[[108 115 104 125 112 152]
 [139 130 109 144 127 123]
 [111 113 107 123 102 151]
 [152 139 153 129 145 111]
 [118 113 135 105 111 142]
 [143 132 105 149 122 121]
 [134 141 133 138 134 120]
 [133 144 125 138 141 119]
 [108 111 105 124 111 153]
 [125 115 149 110 121 134]
 [134 142 127 141 140 118]]
->
[[108 104 112]
 [139 109 127]
 [111 107 102]
 [152 153 145]
 [118 135 111]
 [143 105 122]
 [134 133 134]
 [133 125 141]
 [108 105 111]
 [125 149 121]
 [134 127 140]]

[[145 108 130 113 133 137 143 142 149 132 144 112 129]
 [135 110 131 117 131 132 139 135 142 130 139 115 130]
 [148 114 130 111 134 140 131 142 140 129 142 112 116]
 [128 116 129 124 127 128 137 129 136 130 132 121 134]
 [137 109 131 115 132 134 137 137 142 131 139 114 127]]
->
[[145 130 133 143 149 144 129]
 [135 131 131 139 142 139 130]
 [148 130 134 131 140 142 116]
 [128 129 127 137 136 132 134]
 [137 131 132 137 142 139 127]]

[[120 138 110 139 127 143]
 [119 140 114 122 123 144]
 [115 146 121 150 100 131]]
->
[[120 110 127]
 [119 114 123]
 [115 121 100]]

[[121 128 119 142 120 128 134]
 [142 129 133 122 129 127 125]
 [120 113 122 145 137 113 126]
 [151 128 140 112 135 125 119]
 [141 130 133 122 129 128 125]
 [137 124 132 127 131 122 125]
 [119 126 118 144 121 128 135]
 [144 133 134 119 126 131 126]
 [149 129 138 114 134 126 120]
 [149 122 140 116 140 118 117]
 [143 117 137 123 143 113 117]
 [151 124 142 114 139 119 117]]
->
[[121 119 120 134]
 [142 133 129 125]
 [120 122 137 126]
 [151 140 135 119]
 [141 133 129 125]
 [137 132 131 125]
 [119 118 121 135]
 [144 134 126 126]
 [149 138 134 120]
 [149 140 140 117]
 [143 137 143 117]
 [151 142 139 117]]

[[146 133 133 128 134 138 131 127]
 [146 123 132 130 131 139 131 121]
 [151 132 129 129 130 146 125 136]
 [150 125 130 129 126 144 122 127]
 [136 124 130 130 127 130 131 126]
 [149 132 128 128 126 143 122 135]
 [151 128 136 131 136 133 146 125]
 [147 132 130 128 131 145 123 130]
 [150 125 128 131 123 139 126 133]
 [149 131 129 129 127 142 124 134]
 [148 128 136 129 133 131 138 120]
 [145 132 132 128 134 141 129 128]]
->
[[146 133 134 131]
 [146 132 131 131]
 [151 129 130 125]
 [150 130 126 122]
 [136 130 127 131]
 [149 128 126 122]
 [151 136 136 146]
 [147 130 131 123]
 [150 128 123 126]
 [149 129 127 124]
 [148 136 133 138]
 [145 132 134 129]]

[[151 123 120 114 116 109 124 112 152]
 [139 125 121 135 122 129 131 124 136]]
->
[[151 120 116 124 152]
 [139 121 122 131 136]]

[[158 124 126 123 155 137 140 139 125 120]
 [120 135 143 128 109 118 117 122 136 137]
 [145 123 134 129 130 123 133 128 125 132]
 [118 139 115 109 111 136 131 138 148 129]
 [152 120 131 129 137 126 137 130 121 129]
 [111 133 122 127 126 133 124 129 131 124]
 [114 138 117 117 124 141 128 135 140 123]]
->
[[158 126 155 140 125]
 [120 143 109 117 136]
 [145 134 130 133 125]
 [118 115 111 131 148]
 [152 131 137 137 121]
 [111 122 126 124 131]
 [114 117 124 128 140]]

[[144 136 111 132 114 148 105 131 145 128 110 108 132]
 [124 145 133 139 125 126 113 145 138 128 131 114 132]
 [101 116 153 129 148  99 143 129 115 122 155 138 122]]
->
[[144 111 114 105 145 110 132]
 [124 133 125 113 138 131 132]
 [101 153 148 143 115 155 122]]
---
[[143 121 138 133 127 109 129 143 149 128 152 135 116 121 130]
 [131 127 135 130 128 129 128 132 135 125 137 129 132 123 132]
 [132 121 130 134 121 117 127 132 138 128 131 131 119 125 125]]
->
[[143 131 132]
 [121 127 121]
 [138 135 130]
 [133 130 134]
 [127 128 121]
 [109 129 117]
 [129 128 127]
 [143 132 132]
 [149 135 138]
 [128 125 128]
 [152 137 131]
 [135 129 131]
 [116 132 119]
 [121 123 125]
 [130 132 125]]

[[120 132 144 122 130 107 129 129 129 128 128 115]
 [126 129 133 127 129 122 128 128 129 128 128 124]
 [121 131 142 136 129 109 140 129 129 128 128 116]
 [120 131 145 123 131 106 154 129 130 128 128 116]]
->
[[120 126 121 120]
 [132 129 131 131]
 [144 133 142 145]
 [122 127 136 123]
 [130 129 129 131]
 [107 122 109 106]
 [129 128 140 154]
 [129 128 129 129]
 [129 129 129 130]
 [128 128 128 128]
 [128 128 128 128]
 [115 124 116 116]]

[[127 129 102 102 137 129 141 122 141 129 129]
 [114 117 111 115 127 137 139 133 135 133 112]
 [142 136 137 114 109 123 111 129 123 109 106]
 [116 138 121 115 136 130 130 142 112 134 123]
 [118 148 126 132 100 137 134 139 143 140 138]]
->
[[127 114 142 116 118]
 [129 117 136 138 148]
 [102 111 137 121 126]
 [102 115 114 115 132]
 [137 127 109 136 100]
 [129 137 123 130 137]
 [141 139 111 130 134]
 [122 133 129 142 139]
 [141 135 123 112 143]
 [129 133 109 134 140]
 [129 112 106 123 138]]

[[129 122 126 146 144]
 [126 127 134 126 129]
 [122 105 140 148 153]]
->
[[129 126 122]
 [122 127 105]
 [126 134 140]
 [146 126 148]
 [144 129 153]]

[[135 126 108 127 137 120 128 122]
 [124 127 130 129 128 126 122 125]
 [122 136 122 128 129 122 132 131]
 [119 134 110 130 133 135 120 137]
 [149 114 155 133 133 116 116 105]]
->
[[135 124 122 119 149]
 [126 127 136 134 114]
 [108 130 122 110 155]
 [127 129 128 130 133]
 [137 128 129 133 133]
 [120 126 122 135 116]
 [128 122 132 120 116]
 [122 125 131 137 105]]

[[130 133 126 124 129 117 128 128 136 127]
 [129 133 127 124 129 114 125 130 137 126]
 [126 120 129 123 126 149 131 127 115 130]
 [130 133 128 124 129 116 127 128 135 128]]
->
[[130 129 126 130]
 [133 133 120 133]
 [126 127 129 128]
 [124 124 123 124]
 [129 129 126 129]
 [117 114 149 116]
 [128 125 131 127]
 [128 130 127 128]
 [136 137 115 135]
 [127 126 130 128]]

[[133 139  99 133 103 128]
 [130 132 109 135 115 128]
 [128 133 112 135 118 127]
 [133 134 113 131 116 125]
 [136 137 101 135 104 126]
 [127 133 113 134 117 128]
 [128 132 107 137 114 130]]
->
[[133 130 128 133 136 127 128]
 [139 132 133 134 137 133 132]
 [ 99 109 112 113 101 113 107]
 [133 135 135 131 135 134 137]
 [103 115 118 116 104 117 114]
 [128 128 127 125 126 128 130]]

[[113 118 116]
 [114 107 141]]
->
[[113 114]
 [118 107]
 [116 141]]
